In the data rows, the value 128 means zero.
Here are some points, each followed by its number:
tensor([186, 111, 151, 150, 173, 154, 100, 109, 162, 156, 147, 119,  95, 123, 144, 101, 122, 142,
         95, 125,  74, 171,  71, 104, 117, 161, 148, 143]) 0
tensor([ 76, 177, 140, 143, 106, 117, 121, 158, 118, 100,  91, 100, 111, 167, 141, 181, 192, 172,
        229, 170, 189,  78, 204, 145, 213, 140,  76, 147]) 1
tensor([157, 150, 125, 174, 138, 119,  69, 146, 102, 106, 131, 116, 168, 142, 104, 142, 147, 149,
        182,  79, 171, 108, 162, 148, 113,  64,  95,  63]) 2
tensor([124, 113, 144, 116, 131, 155, 110,  41, 128, 148, 123, 184, 134, 136, 165, 170, 105, 111,
        139, 137, 128, 115, 139, 133, 119, 124, 124, 215]) 3
tensor([183, 103,  64, 102, 126, 162, 138,  51,  98, 156, 177, 140, 109, 141,  97, 125, 111, 108,
         96, 144,  98, 170,  66,  97, 166, 221, 167, 189]) 4
tensor([129, 171, 124, 122, 122, 122, 103, 112,  94, 158, 110, 152, 149,  93, 114, 161,  69, 148,
        136,  89, 124, 136, 149, 141, 153, 119, 160, 155]) 5
tensor([101,  80, 121, 102, 143, 177, 134, 126, 121, 132, 105, 117, 165, 142, 140,  92, 143, 109,
         88, 131, 181, 109, 171, 131,  63, 109,  87, 132]) 6
tensor([ 39, 161,  94, 170, 140, 140,  72, 136,  54, 145, 196, 106, 189, 124, 148, 118, 113, 147,
        181, 116, 117, 120, 178, 140, 161, 126,  89, 138]) 7
tensor([ 92, 124, 166, 119, 135, 100, 161, 180, 130, 158, 119, 139, 126, 112, 169, 131,  65, 151,
        134, 132, 126, 121, 115, 108,  93,  76, 137,  77]) 8
tensor([189, 131, 160, 186, 186, 138,  40, 182, 154,  72,  88, 138, 125, 103, 131,  59, 145, 133,
        120,  93, 106, 157, 157,  97,  55, 105, 139,  81]) 9
tensor([ 68, 123, 158, 122, 202, 139, 161, 176, 170,  41,  57,  68, 112,  84, 126,  89, 121, 205,
        198, 144, 190,  96, 192, 151, 168, 148,  83, 166]) 10
tensor([119, 127, 107, 139,  97,  85, 120, 131, 117, 170, 118, 159, 142, 148, 108, 167,  85, 109,
        146, 113, 118, 156, 122, 126, 142, 172, 187, 134]) 11
tensor([127, 104, 118, 140, 107, 106, 176,  94, 143, 180, 186, 156, 149, 102, 114, 153,  53, 135,
        105, 113, 111, 176,  48, 123,  97, 116, 122, 121]) 12
tensor([122, 108, 106, 133,  94, 126, 155, 174, 126, 138, 109,  96, 157,  66, 113, 121, 141, 121,
         82, 135, 126, 143, 114, 130, 120, 153, 122, 125]) 13
tensor([171,  85,  94, 142, 162, 107, 140, 155, 154,  93, 135, 109, 149, 118, 102, 125, 106, 134,
        137, 119, 107, 152, 111, 128,  65, 120, 133,  87]) 14
tensor([ 72, 166, 155, 151, 105, 124, 119, 147, 121, 108,  87,  99,  99, 171, 144, 174, 191, 169,
        237, 195, 185,  99, 192, 145, 196, 146,  81, 151]) 15
tensor([164, 155, 168, 130,  99,  99,  83, 104, 145, 130, 124, 165,  61, 184, 122, 117, 142,  97,
        136, 139, 159, 139, 143, 105, 213, 125, 112, 100]) 16
tensor([153, 136,  59, 127, 104, 112, 148, 149,  92, 195, 164, 168, 143, 101, 124, 164, 172, 126,
         95, 138,  99, 124, 113, 149, 143, 131, 113, 106]) 17
Which point above is nearest to each new point? Its number follows each.
tensor([113, 127, 119,  42,  99, 120, 169,  26,  97, 127, 166, 132, 127, 136, 110, 154,  87, 134,
        115, 145, 147, 140, 119, 129, 145, 117, 104, 181]) 3
tensor([120, 171, 170, 147, 169, 142, 118, 131, 134,  82, 158, 118, 118, 133, 138, 110, 139, 139,
        160, 102, 115,  92, 160, 169, 111,  84, 110, 126]) 2
tensor([145, 140,  64, 122, 101,  83, 144, 148,  87, 200, 156, 166, 136,  94, 129, 175, 159, 106,
        107, 146,  97, 106, 120, 152, 149, 139, 124, 116]) 17
tensor([110, 177, 162, 148, 144, 127, 127, 141, 135,  95, 149, 112, 126, 144, 136, 116, 142, 154,
        164, 114, 120,  91, 150, 165, 131,  85, 108, 121]) 2
tensor([108, 166, 166, 143, 156, 121, 124, 131, 124,  86, 165, 127, 117, 132, 134, 109, 150, 154,
        163, 109, 118, 111, 153, 159, 122,  82, 110, 117]) 2
tensor([182, 105, 135,  54, 193, 114, 177, 131, 137, 123, 179, 127,  70,  96, 149,  47, 108, 101,
         38, 110,  78, 107,  89, 122, 141, 120, 134, 119]) 0
tensor([ 59, 139, 120, 142,  81, 103, 133, 157, 134, 128, 105, 149, 149, 121, 130, 195, 101, 134,
        122, 143, 110, 137,  66, 104, 126, 168, 192, 147]) 11
tensor([146, 127,  67, 119, 110,  92, 142, 147,  79, 187, 162, 178, 144,  82, 132, 179, 144, 125,
        109, 136,  90, 117, 129, 150, 152, 126, 131, 112]) 17
tensor([133, 117, 108, 130, 110, 127, 167, 161, 133, 151, 106, 106, 163,  53, 116, 119, 137, 120,
         67, 143, 115, 148, 109, 126, 131, 165, 126, 132]) 13
tensor([126, 119, 137, 114, 119, 160,  98,  47, 134, 140, 117, 175, 142, 139, 163, 175, 114, 127,
        135, 131, 118, 119, 151, 122, 128, 117, 117, 221]) 3
tensor([108, 117, 163, 128, 142,  99, 169, 184, 124, 155, 134, 129, 136, 116, 169, 123,  61, 160,
        131, 131, 111, 141, 116,  90,  73,  79, 150,  83]) 8
tensor([144, 144, 152,  89,  92, 108, 149, 145, 152, 112, 106,  93, 141,  95, 110, 133, 133, 125,
        102, 121,  94, 136, 107, 144, 140, 157, 158, 158]) 13
tensor([ 65, 141, 123, 137,  80,  99, 148, 163, 138, 138,  93, 129, 166, 134, 112, 200, 108, 138,
        117, 132, 100, 128,  64, 103, 126, 168, 208, 139]) 11
tensor([124, 113, 104, 145, 115, 120, 154, 170, 136, 133,  94, 111, 149,  69, 114, 126, 128, 120,
         83, 146, 115, 143, 103, 109, 113, 166, 123, 116]) 13
tensor([137, 127, 149, 109,  70,  94, 152, 102, 127, 165, 137, 145, 159, 135, 121, 183,  64, 137,
        133, 124,  70, 154,  82, 137, 129, 144, 197, 162]) 11
tensor([114, 165, 160, 148, 145, 137, 129, 144, 126,  83, 159, 124, 121, 135, 134, 105, 134, 152,
        158, 116, 115, 101, 156, 165, 119,  90, 110, 122]) 2
tensor([ 60, 131, 128, 137,  74,  95, 151, 166, 132, 126,  96, 138, 166, 132, 114, 203, 102, 141,
        123, 128, 103, 147,  61, 108, 135, 172, 188, 139]) 11
tensor([129, 121, 137, 123, 117, 165,  86,  44, 128, 158, 113, 178, 142, 136, 159, 171, 121, 126,
        139, 138, 127, 122, 138, 116, 118, 123, 124, 195]) 3
tensor([148, 128,  52, 126, 109,  93, 134, 148,  88, 195, 158, 166, 145,  89, 132, 168, 144, 112,
         98, 148, 105, 135, 114, 154, 130, 145, 127, 119]) 17
tensor([168, 156, 135, 173, 124, 120,  86, 139,  93, 109, 139, 113, 170, 150, 114, 132, 144, 152,
        189,  87, 179, 125, 171, 150, 104,  58,  96,  62]) 2
tensor([117, 172, 170, 158, 134, 127, 119, 145, 134, 103, 143, 129, 129, 124, 134,  98, 150, 165,
        156, 115, 126,  97, 157, 148, 126,  92, 119, 124]) 2
tensor([163, 160, 112, 163, 137, 124,  47,  50, 106,  74, 155, 121, 131, 185,  48,  90, 130, 188,
        178,  90, 205, 129, 170, 138, 132, 134,  34, 132]) 2
tensor([121, 124,  94, 116, 102, 129, 159, 176, 136, 139, 103, 102, 161,  69, 112, 130, 143, 120,
         70, 144, 129, 154, 114, 119, 115, 162, 126, 137]) 13
tensor([130, 114, 112, 137,  99, 114, 157, 179, 128, 140, 104, 102, 155,  63, 117, 130, 140, 117,
         86, 151, 119, 147, 111, 129, 115, 159, 135, 127]) 13
tensor([122, 114, 101, 136,  96,  76, 137, 131, 119, 164, 109, 155, 140, 139,  89, 153,  81, 109,
        133, 102, 117, 137, 117, 131, 136, 157, 183, 130]) 11
tensor([ 54, 135, 160, 131, 206, 136, 158, 180, 154,  42,  62,  55, 109,  94, 121,  99, 107, 211,
        203, 155, 168, 102, 194, 153, 156, 142,  75, 158]) 10
tensor([113, 176, 164, 149, 132, 111, 130, 135, 130,  82, 150, 122, 123, 135, 131, 123, 141, 156,
        161, 110, 116,  93, 160, 160, 125,  94, 106, 126]) 2
tensor([160, 123, 160,  90, 124, 117, 179, 116, 180, 103, 132, 115,  75,  99,  99,  92,  90, 103,
         37, 140,  71, 145,  62, 124, 155, 160, 155, 157]) 0
tensor([ 66, 107, 101,  65, 162, 196, 156, 124, 109,  91,  96, 130,  83, 151, 154,  93, 120, 124,
        128, 162, 149, 137, 143, 122, 148, 115, 144, 172]) 6
tensor([ 70, 134, 165, 129, 211, 135, 157, 172, 153,  47,  63,  56, 109,  73, 111,  90, 131, 203,
        212, 154, 169,  97, 197, 153, 156, 151,  76, 173]) 10
tensor([160, 158, 137, 182, 133, 119,  86, 152, 109,  97, 142, 111, 182, 158,  98, 131, 148, 153,
        192,  82, 182, 113, 164, 149, 107,  65,  91,  52]) 2
tensor([ 67, 139,  52,  95, 120, 132, 161, 154,  81, 108, 131, 107, 200,  99,  77, 149, 129, 190,
        118, 115, 124, 117, 148, 166,  99,  91, 114, 120]) 13
